grid =
[[-0.26  0.04  0.06  0.02 -0.04  0.19 -0.03  0.09 -0.06 -0.10  0.01]
 [ 0.03  0.03  0.06  0.02 -0.04  0.19 -0.04  0.07 -0.07 -0.12 -0.01]
 [ 0.06  0.07  0.03  0.03 -0.06  0.17 -0.04  0.08 -0.03 -0.08  0.02]
 [ 0.12  0.06  0.09  0.13  0.04  0.17 -0.02  0.09 -0.14 -0.16 -0.09]
 [ 0.22  0.08  0.08  0.13  0.02  0.17 -0.03  0.09 -0.13 -0.15 -0.07]
 [ 0.21  0.06  0.03  0.03 -0.06  0.17 -0.04  0.07 -0.03 -0.08  0.01]
 [-0.20  0.07  0.08  0.13  0.02  0.17 -0.03  0.08 -0.13 -0.15 -0.08]]
The fourth entry, reading row by row?
Answer: 0.02
The largest entry in the first row: 0.19
The bottom entry of the column that holds the smallest entry?
Answer: -0.20
The top entry of the column that holds the largest entry?
Answer: -0.26
The fifth entry from the end, reading row by row: -0.03
The entry in the bottom-right corner -> -0.08
The 3rd entry on the main diagonal -> 0.03
The 3rd entry on the diagonal from the top-right corner: -0.03
The entry directly above the largest entry?
Answer: 0.12
The first entry on the diagonal from the top-right corner -> 0.01
The third-last entry, reading row by row: -0.13
The largest entry in the last row?
Answer: 0.17
The entry just left of -0.09?
Answer: -0.16
The entry directly below the smallest entry is 0.03
The first entry in the row that holds the largest entry: 0.22
The second-last entry, reading row by row -> -0.15
The 5th entry in reading order -> -0.04
The 2nd entry on the diagonal from the top-right corner is -0.12
The entry directly above the centre entry is 0.17
The smallest entry in the last column is -0.09
The entry at the centre is 0.17

Read these off the table that follows.
1) What is the entry directly above the smallest entry?
2) What is the entry in the bottom-right corner?
3) What is the entry in the bottom-left corner?
4) What is the entry directly below the largest entry?
5) What is the smallest entry in the last row?
6) What is the entry just right of +1.21?
7) What is the entry directly above +1.04?
8) What is the entry in the top-right corner?
[[+1.28 +0.44 -3.80 -0.47 +1.49 -4.66 -1.75 +3.15]
 [-1.21 +2.06 -2.63 -3.54 +0.82 -0.64 -2.39 +4.26]
 [+3.60 +0.80 -2.08 +1.95 +1.54 -0.54 -5.30 -0.38]
 [+1.21 +2.74 -0.92 -1.11 +0.91 +4.26 -4.53 +0.85]
 [+1.20 +0.58 +1.46 +2.57 -1.31 +5.37 -1.03 +3.02]
 [-1.30 +1.80 +1.44 -3.18 +0.61 +4.45 -0.93 -3.97]
 [-1.26 -2.88 +1.05 +1.42 -0.75 -4.96 +4.99 -1.41]
 [+1.27 +0.57 -3.95 -0.21 +1.60 -5.62 -2.38 +1.87]
 [+3.59 +1.04 -1.98 +1.90 +1.51 -0.78 -4.49 -1.90]
 [-1.17 +2.44 -2.64 -3.52 +0.77 -0.48 -2.48 +3.37]
 [-1.23 +1.63 +1.48 -3.28 +0.55 +3.73 -1.49 -3.89]
 [-1.23 -3.12 +0.83 +1.51 -0.85 -4.00 +4.68 +0.48]]
1) -4.96
2) +0.48
3) -1.23
4) +4.45
5) -4.00
6) +2.74
7) +0.57
8) +3.15

-2.20; +1.42; -2.05; +1.17; +0.64; +3.25; +0.02; +3.35; +1.79; +0.10; -3.53; +0.83; -0.76
+4.52; +0.11; +0.10; -1.16; -1.80; +0.91; +5.15; -1.90; -1.73; -2.16; +1.82; +2.81; +4.77
+1.79; -1.92; +0.04; +0.03; +2.78; +3.53; +0.63; +0.48; +1.65; -0.05; +1.78; -3.27; -0.99
-2.18; +1.93; +1.00; +0.46; -2.91; -4.47; -0.61; -0.90; -2.51; -1.06; -0.67; -1.34; -0.48
+6.03; -1.85; +0.71; -0.75; +0.87; +3.83; +5.60; -1.63; -0.53; -0.61; +2.72; +3.34; +4.42
+1.64; +1.94; -3.26; -2.16; -2.94; +0.05; +1.90; -0.12; +0.23; +1.27; +0.38; +3.04; +2.70
-1.75; +0.66; -1.53; +0.91; +0.25; +2.41; +0.05; +2.69; +1.48; -2.03; -2.30; -1.49; +1.21
+0.76; -0.80; +0.96; -0.55; -0.57; -1.90; +0.56; -1.60; -1.22; -0.47; -5.86; -2.48; -0.79
-3.56; -2.66; -4.56; -2.81; +3.06; +2.89; +2.62; -0.98; -0.64; +2.30; -6.06; -1.31; -1.16
-4.59; -5.30; -0.39; +1.53; -5.16; -0.18; +3.60; +3.48; +1.07; +0.86; +0.71; -2.45; +0.24
+1.33; +1.03; -0.60; +0.42; +1.99; +3.02; -3.50; +0.99; +2.66; +0.32; -1.70; -0.40; -2.25
Indices start at 1.
Give the entry in row 3 and column 1.
A: +1.79
The entry directly above +2.72 -> -0.67
The entry in row 2 and column 1 -> +4.52
The entry in row 1 and column 3: -2.05
Give the entry at row 1, column 1.
A: -2.20
The bottom entry of the column that holds the largest entry: +1.33
The entry at row 1, column 2: +1.42
The entry just right of the largest entry is -1.85
The entry in the bottom-right corner is -2.25
Give the entry just right of +3.53.
A: +0.63
The entry just right of -1.92 is +0.04
Give the top-right entry.
A: -0.76
The entry just left of +3.83: +0.87
Give the entry just right of the smallest entry.
A: -1.31
Give the entry just left of -0.75.
A: +0.71
The entry directly below the centre entry: +0.05
Give the entry just right of +0.03.
A: +2.78
Give the entry directly above +0.25.
A: -2.94
The entry directly below the largest entry -> +1.64
Give the entry directly below the smallest entry.
A: +0.71
Give the entry just right of +3.02.
A: -3.50
The entry just left of -2.03 -> +1.48
Give the entry directly above +2.66.
A: +1.07
The entry directly above +3.02 -> -0.18
Give the bottom entry of the column that holds the smallest entry.
A: -1.70
The entry directly above the smallest entry: -5.86
The entry directly above the centre entry: +5.60
Give the entry just right of -1.70.
A: -0.40
Give the entry directly below -0.67.
A: +2.72
The entry just left of the smallest entry is +2.30
